Here are some points, each followed by its number:
[-17  80  26 -57  -4 -54 -28  14  20 -18 -18  17 -28 -10   5  40 -26  41 -32
 -25  24 -18  61  29] 0
[ -62  -43   35   10  -25   -2  -32 -121   53   13  -12   42  -20   -6   38
   -3   29  -16   67   41   27    4   27  -23] 1
[-31  39  43  19  15 -10  16  -9 -25 -69  46  29 -47   4  86  30  24 -40 -29
   8 -24   3  16   6] 2
[  4 -15  43  42  -2  12  58  31  -6  10  25 -43  51  46 -25 -73 -32  12 -31
 -17  27  27  19 -26] 3
[-17  20 -89  11  24  28   3  46 -14  11  37 -53  -6 -45 -20  -9 -34  53 -30
   4 -41 -35 -31 -10] 4
[ 10 -11 -47 -18  27  12 -16   7   5 -32  26 -10 -10  41 -15 -11   3 -18 -36
  23  42 -39  25   7] 5
[-25 -45  63   8 -35  23 -51 -24  21  -4  -7  10   5   7  35 -17  18  -2  55
  27  24  82  25 -18] 6
[  9   3 -60  29  19  86 -60   1  11  -5 -32   6 -10  53  16 -20  25 -16  26
 -35 -14  -7 114  -8] 7
[  1  -1  45 -21  27  -5  30  61 -25   7 -43 -19 -44 -21 -27  -2  12 -16  19
  10  -2 -70 -91  11] 8
[-13  31  46 -35  20 -14   9 -18 -50 -49 -15 -20  40 -64 -24 -25  -8 -28 -48
  -2  -9 -17  19  46] 9
[-26  40  38   7   7 -33  15   4  -2 -17  60  53 -39  12  48  21  12 -11 -12
   5   3  12  11   9] 10
[ 21 -26  32   7 -15  33  49  -2  32  57   3 -29 -27   6 -21 -40  16 -27 -23
  12   3  53 -24  20] 11
[-28  -2 -18  20 -14 -49  -5  -7  -2 -17 -35  22 -36   2  30  30  25  55   8
 -37   2 -11  64  48] 12
[  14  -23   42   78  -20   -2   56   28   -6    7    5  -46   24   51   16
  -68    5    6 -107  -21  -26   50   -2   34] 13
[-25 -46  65  20 -82 -46 -18 -26  21  36 -52  30 -35   4  31  74  30 -25  72
  16 -82  34  14   4] 14
[-27  10  42  24  41  73  10 -50  -5  -7   7 -22  70   2  -5 -29 -14  -1   1
   6 -27  -2 -76 -10] 15
Which three points above are nearest to each new point? Their numbers follow each, nearest first.
[ 15 -22   6  17  17  18 -26   0  68  40  -7  -4  16 -41  11 -33 -30  26  15
  28 -40 -28 -41  -4] 15 11 4
[-18 -18  64   5  15   3  52  18 -18  13  20 -34 -24  -2 -25 -52  39 -28 -11
  10  10  37 -35 -11] 11 3 8
[  56   51  -30  -12   51   17   -7  -50  -37   -3   14   21    8  -15   25
   22   64   17   38 -109   -1  -11   20   42] 12 10 7
[-25 -11 -48 -29  27  43   5   4  19  -5 -46  14 -17  21  18  -7  13 -16   2
 -20  -5  -4  78 -44] 7 5 12
[ 33  56  18 -28  -6  -4  32  46 -11 -50  74  27  -6  19 -13  33 -24   8  -6
  37  12 -14 -45 -21] 10 5 2
[ 18  14   2 -10  -5 -21   1  57   4 -11  82   8   6  49 -49  44 -30 -21 -20
  44   2 -31 -75 -14] 5 10 8
[ -1 -42  12  23   5   2  76  31 -13   8  12 -47 -56  -8 -31 -27  29  -1   0
   8   5  75 -25   6] 11 3 13
[ 32 -10  47 -26  16 -18   6  23  20  18  -4 -43  -6  -4 -79 -49  25  19 -37
  81 -12 -20  -3  36] 11 5 8
[ 65  54   0 -40   9  20   3   3  12 -10   4  -5  36 -11 -17  49  -3  -5 -51
 -31  15 -56   0  -3] 5 0 9
[-84  25  39  15 -32   5  24  -8 -27   4  -8 -28 -20  -6 -68 -27  35   0  -9
   2  26  81 -16  17] 11 6 3
[  5 -35 -43 -28 -49  -5 -44 -75  28   1  -8  25  36 -64 111  14 -25  -4  28
  18  72 -43  23 -29] 1 6 5
[-24  10  25  42  32   0  31  56  16 -59 -14 -22 -45  45 -28   5 -45  -8  -3
 -30 -10 -29 -66  20] 8 5 10
[ -1  39 -44  13  19 -37 -29  -5 -91  89  46  -6  35 -88  12  16  36  60 -11
  -9 -76  10 -11  40] 4 9 12
[ 14 -52 -26  14 -11  -9 -19  30  35  13  47   0 -20 -32 -14  75   5 -34 -34
  -5  14  11  -8  -2] 5 10 11
[  9 -25 -81   6  15  33 -27  47  16  14 -26 -16 -12  28   2 -15 -11   7  -3
 -35 -46 -17  87 -23] 7 5 4
[ 55 -34  19  12 -47 -54   8 -23  -4  49  -3 -33  40  -2  42 -38  20  52  14
 -49   6  18  41  16] 12 3 11
